One turn moves each row of this set onto another row. After a few examples, where does it send each row asked below?
K439: [  0.3 -15.8   5.3   4.2   1.2 -12.6 -20.7   2.4   1.2  11.4  10.2   5.7
  21.7   9.6 -12.0   5.7  28.9  -6.7   0.6   6.6  -5.7  -1.7  13.8  -4.4
  -8.3 -15.5  -6.4   9.7  -6.6  -9.4  -4.8  -5.2 -16.0  -1.7  -6.0 -33.7
   6.3  15.4   2.3  -3.1  16.1   3.4]
K21: [ 13.8   2.8  -1.9   1.7  12.3 -21.7   8.2  -3.2  -1.1  15.2   7.6   3.2
  19.8   9.1 -13.8  -0.4  22.4  -2.4   8.2   7.8  11.1  11.6   5.9 -17.4
 -21.9  -9.6  -9.4   5.1  10.8   9.4   0.1  -6.1 -22.3  -1.7  19.3  -8.8
  15.6  10.8 -22.0  -4.3   7.0  13.2]
K396: [ 15.3  -2.2 -18.5 -19.1 -15.8  19.0  -3.4  -9.1  10.8  13.7  15.0  -7.8
  -3.2  19.9 -13.6  -7.4  -7.9 -13.3  11.0  10.7 -18.0   2.2  -9.8  17.7
  14.6   2.2 -16.1 -19.4 -20.7  -2.0  -2.6  13.1  -2.9   4.9  18.1  -7.4
  23.5   4.4 -20.7 -10.2  -7.6 -19.9]
K957: [ -7.1   4.4   6.6 -14.2  -5.5 -16.5   4.2  -1.4  24.5  23.2  18.0 -13.8
   4.5   8.3   4.9   5.4 -18.7  -1.6  -0.8  25.6  -6.4   8.6  10.4   2.0
  27.4  14.4  13.0 -18.1  -8.7  -6.3   9.3   3.0  -3.8   2.5  -6.6  10.3
  -7.5  -0.8  11.7  -0.9  -3.6  12.6]
K44: [ 16.5  -5.7 -12.0 -12.1   1.1   1.2 -23.5  -9.6  15.9  19.9   1.5   9.5
  -3.0  22.3 -14.7 -21.1  -9.3  -9.2   6.4  15.6  -5.7   5.6  -2.8  17.9
   8.6  12.3  -4.3 -15.2   0.1   6.2 -18.4 -14.4 -18.6  12.5  24.8  -3.4
  10.1  23.0 -19.9 -15.8   2.5  -8.0]
K507: [ -9.1  -3.0 -15.9  -1.2   5.0 -18.8 -12.2 -19.3  -2.3 -10.4   8.7   1.2
 -18.1  15.1  -7.6   6.0   5.9   6.8  -2.6  18.8  -2.0  10.1 -13.7   3.4
  10.5   9.0  -2.8  -9.3  -2.8 -12.6  -8.6 -19.1   0.0   2.7  15.3   8.0
  -9.8 -17.3  -0.6 -13.8 -16.6   7.4]
K267: [ -8.3 -24.2  -8.8  -6.0   3.9  -5.1  -3.8   8.9  15.5   6.8  -7.3   9.3
 -25.5  16.2  -6.8   6.3   1.9  -6.9  29.2  29.4   5.4  -2.3  -2.9  10.2
  11.8  -4.3  -7.7   3.4 -10.7  11.1   7.3  -1.3   3.1 -24.8   8.5 -20.4
   3.5  18.1 -11.5  -0.6  -0.3 -12.7]
K856: [ 22.0   1.7 -10.7  -6.8   3.8  -0.7 -20.4  12.6  -3.8  20.9   4.7 -29.3
  -3.7   0.7   2.8   1.7   0.7  -6.9  13.6   3.1   8.9   4.9 -18.2   2.5
  -4.4 -11.6  -3.1 -16.0  -0.9  25.0 -10.0   9.6  -7.9   3.8  -3.7  -7.0
  20.7  -3.2  -8.4   0.9  15.2   3.2]
K929: [ 25.2  -2.3  -6.2 -13.3  -3.4   8.1  -6.1  10.8  -1.2   3.0  18.3 -29.2
  -6.4  19.2   1.8   7.2  -5.6 -21.6  14.2  -7.0   2.1   7.7  -3.5   6.1
  18.6  -8.5  14.5 -32.6  -5.5   1.8  -9.6  21.7   6.0  -1.2  -1.4   2.8
   9.1  -3.4 -11.6 -13.2  -5.9  -2.7]
K625: [  1.0  -7.0 -19.4 -12.9  32.7 -14.0  -4.4 -17.3 -12.1  12.9  10.8  -9.9
   8.7  10.9 -17.5  -1.0  11.1  -8.4   7.3   2.4 -14.9   5.3  19.2  -0.7
 -18.8   1.3   7.5 -13.5  20.0   6.6   0.8 -26.2 -11.8  -0.3   9.4  -9.2
   1.4  16.9 -14.4 -16.1   2.7  -3.3]
K101: [-12.4 -11.8  -7.1  -3.2  -6.2  -7.8   7.6 -13.9  14.0  20.5  11.9   9.3
   0.2  23.1  -2.2   6.8  -0.2  13.8 -17.9  36.5  -2.1   2.1 -10.1  14.5
   6.4  -0.7   0.7 -25.5  -6.4 -17.3  -4.4  23.0   3.4 -14.5   2.7  13.4
  -0.1   2.8 -13.2 -14.4  11.7  -5.2]
K389: [-13.1   0.4  -7.1  -6.6  -3.1  -9.7   6.4 -25.4   2.9   8.7   3.0  16.5
   8.0  14.8   2.5   8.2   1.8  13.9 -12.3  31.2  -3.2   6.8   1.4   8.4
  14.2  14.2  -0.1 -22.2  -5.2 -17.3   8.1   9.1   0.3   0.9   0.8  17.1
  -0.6   2.5 -13.9 -13.3 -11.7  -7.3]
K563: [ 12.5   2.2  -7.3 -16.7 -10.0   1.1  -3.7   1.0  17.9  -0.4   5.5   8.1
 -12.8  10.1   0.7   2.2  -8.3 -12.4  18.7  24.6  -3.4  -3.9   5.7  -7.3
  -1.8  12.5 -17.3  -4.8 -27.6  -2.9  13.0  -0.3  15.1 -15.1  23.0 -28.9
  18.7   1.8  -9.9  -9.9  21.6 -16.2]
K736: [ 17.2 -13.0  -0.5  -6.5 -10.3  15.3  -1.9   7.3   1.9   5.0   1.3 -15.2
   2.0  15.6 -11.6 -13.1  -9.5 -20.6   0.9 -12.4   1.1  15.2 -10.8  17.7
   2.7  -3.3   0.8 -30.7   9.3   0.0 -16.7  14.8  -4.2  -6.4   5.0 -10.6
  15.8  -8.4  -6.9  -6.1   6.2   9.5]
K532: [  0.2  -8.7  -1.9  -1.8  16.7 -17.5  -1.3 -12.0 -20.9   7.2  -8.1  -6.4
  11.9 -14.9  -6.2  18.4   5.4 -11.2  -6.3   7.7  -8.0   2.9   9.7 -11.8
  -8.9  -8.2   3.1  12.5   1.6 -18.9 -20.8  -4.8 -13.0  -5.0  -9.1   4.7
   3.2  19.3  -4.0  -4.1   1.6  -4.6]
K549: [  5.2  -2.7   3.1 -13.2  -4.0  12.7  -7.2  11.8   8.5   4.9  12.9 -13.6
  -1.2   7.1  -5.9   4.6 -15.8 -24.1  16.0  16.2  -8.8 -18.6   4.5  -7.8
   2.0   9.4  22.2 -23.3 -11.6   0.0   8.4  14.4   2.5 -36.3  -5.7 -15.5
  23.9  13.5  -2.1 -19.7  -1.6  -2.4]
K470: [  8.3   5.5   3.1 -20.3   5.1 -11.5  10.1  -2.2  13.5   7.5   0.9  -8.5
   6.7  26.2  21.8   0.4  -6.8 -13.0   0.2  -1.5  -9.2  16.7  16.7   4.2
  19.9  -3.3   7.4 -16.6  -8.7  11.8  -2.6   2.9  19.6  -3.9   2.3   7.4
 -21.0  -7.3   4.1 -10.7   1.6  -1.7]
K567: [ -6.0   6.6  -3.9 -17.1   8.7  -6.2   9.8  -3.4  28.9   4.2  -0.3  12.5
   1.7  11.2  12.9   8.7   3.1  -8.6  -1.4  22.9  -4.7  10.1   3.3   7.6
  -6.4   8.2 -15.1 -13.8 -33.4   3.8  -7.5  -3.0  16.4  -4.8   6.3  17.3
  10.8  -0.6 -14.0 -23.7  13.5  -6.5]
K317: [ 10.1 -32.1 -19.8  -2.7  13.8 -31.4  10.7   1.5  -1.6  22.0  -4.9   9.9
   4.5  -4.0 -23.6  10.3  -7.9 -20.9   9.6  11.1   3.4  11.3  11.3 -12.7
  -3.2  -5.1  -0.6   5.9  -1.0 -12.9  11.9   3.4 -16.8 -10.3  11.2 -14.1
   9.1   7.3   4.4   3.8  -3.8  -4.5]
K104: [  7.3  -6.9 -12.0 -27.1  -4.4 -17.7   3.2   5.4 -27.3  19.2  17.2   0.3
   9.8  15.7 -10.0   2.4   7.3  -9.4   8.7  14.7  -7.3  -1.4   6.1 -13.2
   8.2   5.8 -18.8  14.7  14.6  -3.0 -22.3  -4.1 -21.4 -16.3  13.9 -14.8
  10.9  17.7   4.3 -23.6  -7.4   3.3]
K851: [ -2.5 -14.9  -6.0 -19.9  15.1 -12.4  -4.9   0.8 -11.0   3.8  15.7 -21.5
  13.6   6.1 -13.4  -7.8   5.2 -11.8  11.5   2.0 -21.3   8.1  20.6 -16.1
  -2.4  -4.0   0.8  -5.4  14.2   2.3 -12.1 -16.5 -16.3 -16.3   8.0 -23.4
   1.8  28.3   2.0   3.3   0.7   1.9]
K547: [ -4.5   4.8  -1.5 -17.5  -0.9  15.0  -3.1   0.6   5.0   2.6  10.2 -10.5
 -15.1   6.1   4.4   1.4   2.1  -8.0  15.9   6.5  -7.6 -12.9  -4.1   0.1
   7.9   5.4  31.8 -17.7  -9.8  -0.1  13.9  22.7   5.5 -34.2   3.7 -11.2
   7.0   5.2  -7.3  -9.1  15.7  -8.0]
K510: [ -4.0 -22.4 -13.2 -32.4  10.6 -19.3  13.1 -10.2 -13.6  12.5   9.1   2.6
   7.7  18.9 -12.9  10.9   0.6  -8.6  11.9  16.8  -2.7  12.7  14.1   0.3
  -4.4  -1.2 -24.3  15.8   4.8  -5.6  -5.2 -19.9 -27.8  -5.3   8.9 -14.9
  12.8   7.0  -5.8  -3.7  -0.4 -17.3]
K450: [  7.8   6.1  -6.4  -5.1  23.6 -25.2   8.5  -2.8  -3.8   2.1   6.3  -8.6
   9.8  10.3  -2.0   0.9   6.6  -9.8  -3.2   9.3  11.3  10.0   3.7 -19.7
 -21.2  -3.7  -6.0  15.5  12.5 -12.6  -7.4 -17.7 -21.7  -9.0  -9.2  -0.9
   8.3   6.8  -5.1 -14.2  -9.7   5.8]
K441: [ -4.8  12.7 -18.5  -3.8  -8.5   2.6  10.1 -24.0  11.4   6.1  -0.3   0.1
 -14.2   2.9   1.0  -2.8  -7.0   3.6  -6.5  39.5  -6.3   6.7  -3.8  16.0
  15.8   5.7 -14.9  -8.5 -14.4  -5.6   1.7   4.8   2.3   9.0   0.8   7.9
   8.9  -7.4  -3.0 -12.3  -7.0  -1.0]
K739: [ -4.8 -16.1 -11.5  -6.9 -14.1  -4.6   2.3 -11.6   4.9   9.8  23.4  -6.7
 -16.8  11.7  -2.1 -15.5   3.5   5.9   2.3  10.0 -13.6  -1.6  -8.5  33.4
  12.9  10.7  -4.8 -25.7  -3.0 -13.4  -6.5  -0.3   4.3  -5.4  14.1  -3.6
  10.8 -14.3 -27.0  -5.2  15.1 -15.6]
K560: [ 21.8  11.3  -4.8 -35.2   2.7 -14.5 -11.1 -17.7  14.0   7.3   5.2  -1.6
 -16.4  16.8   7.8  -5.8   0.5  -5.3  -8.6  33.3  -5.0  14.5  15.1  19.1
  -3.3  -1.6  -4.7  -6.8 -22.8   1.0  -2.9   3.5  -1.6 -26.2   6.8   4.7
   2.8 -15.6  -2.9 -24.0  16.7 -12.4]
K802: [  2.4 -16.6  -0.4  -0.4  11.6 -10.9  -3.3  -5.9 -32.5   6.3  16.4  -3.7
   3.5  -1.8 -16.6  -3.3  10.1  -8.7  15.7  15.6   3.8   0.0  15.8  -8.9
 -19.9  -2.4   4.9   1.7  -9.8  -2.0 -10.7 -10.2 -19.3  -7.7   3.2 -17.9
  30.2   0.8 -21.8  -6.5  -5.0   1.8]
K334: [ 10.4  -0.5   2.5 -12.3   6.6 -22.6  -1.9  -7.7   9.6   9.9  16.2  11.5
  -4.5   1.7   3.6  10.8   3.7 -26.0  21.2  28.8  -0.6  14.6  -4.6  -6.3
 -12.1  -6.1   4.3  -3.7 -41.9 -11.3  -3.9  -6.7  -1.1  -1.5  13.7  14.5
 -11.5  13.8  -8.6 -21.6  13.0   2.5]
K996: [  7.7  -1.2  18.3  -8.8 -14.1  -5.9  -6.0  -4.5  19.3  13.7   5.5 -24.2
  -2.8  11.2  -7.7  -2.9 -16.5  -9.0  20.8  -2.6   5.0 -16.8  -4.1  -3.5
  12.7   5.5  22.0 -29.0 -10.5 -11.0   2.5   7.8  10.6 -16.9   0.9  -8.0
  22.8  -2.9  -1.1 -14.0  -4.4   6.7]
K530: [ 25.9  -2.9   4.2 -15.9  -1.1 -18.0  -8.1  -3.7  21.7   9.7   4.7 -27.0
  16.2   6.1  10.3  10.2 -12.9 -11.7  -7.2 -11.1 -16.5  28.3   6.4  10.6
   5.2  -9.9   1.4 -19.0  -4.7  -5.0  -6.6   1.8   1.9  -2.6  -2.6   3.7
 -13.2  -7.3   3.2  -4.4  13.6  -0.9]
K14: [ 22.8   3.7 -15.8 -25.1 -13.2  -1.2  -4.3   6.0  20.1  18.5  17.4   4.1
 -18.9  14.9   4.9  -3.0  -2.6  -8.4  15.6  26.6  -2.0  -1.5  -4.3  -6.5
 -11.3   9.2   4.1  -7.9 -21.3  -7.0   9.1  17.1  10.4 -15.4  20.0  -6.3
  11.8   1.3 -14.5  -6.5  23.6 -20.1]
K210: [  7.7   6.9   2.2 -24.8   1.5 -20.9 -18.3 -15.8  12.0  13.3   2.8  -4.2
  15.6  20.9   7.1  -5.4  14.1 -23.1  10.1  -0.1 -16.9  15.1   0.6  -0.8
  -1.9 -22.8   6.8 -10.5 -10.1   4.3  13.3   1.7  -5.8  -9.6   2.5 -13.6
  -9.1 -18.1  16.9  -7.2  -1.9  -5.0]
K630: [ -0.9  -4.3 -15.8  -8.3   4.4 -31.9  -5.9  -8.0 -16.1   1.0   2.7   1.9
   1.2 -18.3 -17.5  25.8   5.7 -10.8   3.7  13.6 -15.9  -3.7  18.9  -1.6
  10.0  -3.7   3.9  11.1   8.9  -4.1 -14.7  -3.8 -15.8 -13.3  12.3 -17.0
  20.5  18.6  -7.2 -12.9  -5.8  -8.9]
K509: [ 25.2   5.0  -8.0 -12.6   0.3  -7.0 -10.5  -2.0  14.3  10.2   7.6 -24.9
  -3.0   6.9   6.4  15.1 -14.6  -2.9 -17.2   2.5 -14.6  21.0  -2.7  12.8
  16.1  -2.4  10.1 -13.5 -16.9  -0.7 -10.9   6.4  -2.6 -15.3   8.4  -1.6
 -10.1  -9.4   8.3   2.1  28.6   2.6]
K740: [  9.2 -28.6  -6.1  -3.2  -2.8 -14.1   3.6   7.9   3.5  17.4   8.1   1.2
  17.3  15.9 -15.0  -1.8   3.7 -26.6   5.6   4.6  -6.9  10.4  14.6 -22.0
  -6.6  -0.2   8.7   8.7  15.4  -7.2  -6.7  -1.7 -21.0  -4.2   8.5 -21.8
   4.7   9.2   5.3  15.6 -10.8   2.7]
K966: [  1.5 -10.1 -24.5 -14.3  26.2 -10.1 -17.0   3.8 -15.3   9.3  13.2   0.9
   4.6  14.8 -18.9   6.8  -0.4  -1.6  -6.3   0.3  -1.8  -1.3  -4.1 -21.3
 -14.7   7.1  -7.8   0.5  12.1 -16.2 -10.2  -0.7  -1.5   4.2   0.8 -13.3
  -1.8  12.9   5.5 -17.1  -5.3  -2.8]
K580: [  9.2 -32.1   1.5  -0.6  11.1 -19.9   1.7  -5.9 -18.2  22.2  14.6   0.1
   2.7  -1.0  -9.6  -8.7   5.2 -25.2  17.4  11.7  -3.1  -2.7  14.5   0.7
 -16.7  -5.4  -0.5  14.1 -12.3 -14.5  -2.6 -17.6 -17.4 -10.2 -12.4 -12.4
   8.2   3.7   5.0 -17.6   7.8   7.1]
K469: [ -4.4   1.9   6.4 -13.4  -3.9  -9.2  21.5 -13.4  14.4  21.0  26.3  -9.5
   6.7  26.3   8.2   7.5 -13.4  -9.5  -2.2  13.7 -13.2  -8.4 -12.4  11.1
   6.1   8.8  25.6  -1.8  -3.3   1.6   9.4  11.9  -1.0 -29.8   6.5   8.9
  -5.5  -2.8  -9.1 -12.8   2.7   6.9]
K697: [  0.7  -9.7 -16.3  -2.2  12.0 -10.7  -3.7 -15.4  -5.9  24.5  -1.7   6.2
  20.4  19.6 -14.3  10.7   9.9   1.5   0.2  20.8  -6.9   6.8  17.1 -15.6
 -10.4  -4.6  -6.1   3.3  -8.1 -13.5   2.2 -18.2 -18.7   5.6   5.4 -29.5
   4.1  23.0  -7.3   0.2   8.3 -18.9]
K320: [  0.0 -14.4  -8.6 -12.0 -16.0   9.6   1.6  -3.0  31.3  13.8   4.8  -9.4
 -11.6  23.6  -4.9   9.8   7.1  -8.4  25.3  15.8  -3.3  -8.7  -3.5   5.7
  -0.1   6.1 -11.4 -23.1 -22.7   2.6   3.2  -8.1  13.9 -18.6  10.0 -17.7
  30.4  -1.0 -11.8 -11.3  14.7 -13.3]
K699: [  5.0 -10.0 -15.8  -5.6   8.5 -16.7  -3.7  -5.5 -16.2   1.3   8.7   4.3
   1.1   7.8 -19.5  10.0  -4.1 -14.4   4.1   6.4   7.4   3.4   4.1 -26.2
 -20.3  -8.3  -3.4  -5.0   7.7 -19.0 -26.6   3.2  -4.9   7.2  12.1 -29.1
  27.3  10.9  -5.8 -13.7   5.4  -6.1]
K76: [  4.2  -2.6  -0.1  -7.4  -7.9 -13.6  17.5  -6.7   9.8  21.8  17.6 -21.9
  10.8  18.9   9.6  15.9 -13.2   2.0   4.7  17.8 -13.2  -5.8  -3.3 -10.3
   9.4  11.4  20.6 -10.3   4.1  -3.5  16.4   5.2   1.0 -24.4  -7.3   9.9
 -10.6  -2.2   0.2  -9.2 -17.8   3.3]
K733: [-16.5  -8.0 -14.5 -15.3   0.4 -21.6   2.0   3.9  -2.3  38.5  21.6 -10.9
  20.0  12.0  -0.6  16.4  -0.3  -8.1  10.3  20.4 -12.2   6.5 -12.6 -11.8
  23.6   2.7   7.7 -35.9  -0.6  -8.2  -5.7   0.6 -18.7 -14.1   5.8   8.9
  -1.4   2.6  14.1 -11.0  -1.0   3.0]
K546: [ -4.1 -11.6 -12.6  -6.9 -20.0  14.8   3.9  -9.3  -7.1   8.3  22.9   5.9
  -5.9  15.7  -7.0  -3.1   1.9  -4.6   5.4  19.2 -10.7   5.2  -5.7  27.2
   6.8  18.6 -13.4 -19.9  -3.6  -3.1 -10.6  -5.2   1.1  13.5  17.7  -8.4
  17.9   1.6 -29.4  -4.7   8.8  -6.0]
K315: [ 18.6  -3.2  -8.1  -8.0  -8.9   2.3   2.1   6.3  14.4  11.2   9.9  -6.6
  -5.5  11.4  -1.6 -16.0 -11.7 -19.9  -1.4  -6.7   1.5  13.4 -13.0  17.6
  18.5   8.3  14.3 -31.6   2.5 -13.0 -13.7  13.1 -19.0 -10.6  15.1  -3.2
  16.5 -11.2  -6.8 -10.5  22.0   4.9]
K223: [ -4.6   0.3   0.8   0.1  -3.2 -26.1  -6.3  -0.9   4.3  26.5   6.9  -4.6
   4.6   5.0   3.7  -1.4 -18.5 -23.0  11.4   0.9  -9.1 -25.7 -15.2  -0.3
   4.5   0.1  13.1  -3.9   3.0   2.3 -12.0   8.1   4.4 -20.0   2.9 -18.2
  30.8   0.6 -11.8 -20.5 -11.6 -12.2]
K178: [ 16.1   6.7  -1.8 -24.5   5.5 -18.1   3.0 -15.6  18.1   1.2  -1.6   2.5
  -6.6   7.6  19.0   9.9   1.5 -10.4   6.7  28.9   5.6  28.2  20.6   5.5
   0.6  -5.3 -18.9 -13.4 -21.7  -8.0   3.5  -5.1  -3.5 -12.8   0.9   6.9
   0.5  -7.6  -1.4 -23.8  21.6  -8.7]

K76 turns into K549
K802 turns into K697
Now these:
K317 turns into K580
K469 turns into K547
K210 turns into K856
K396 turns into K441

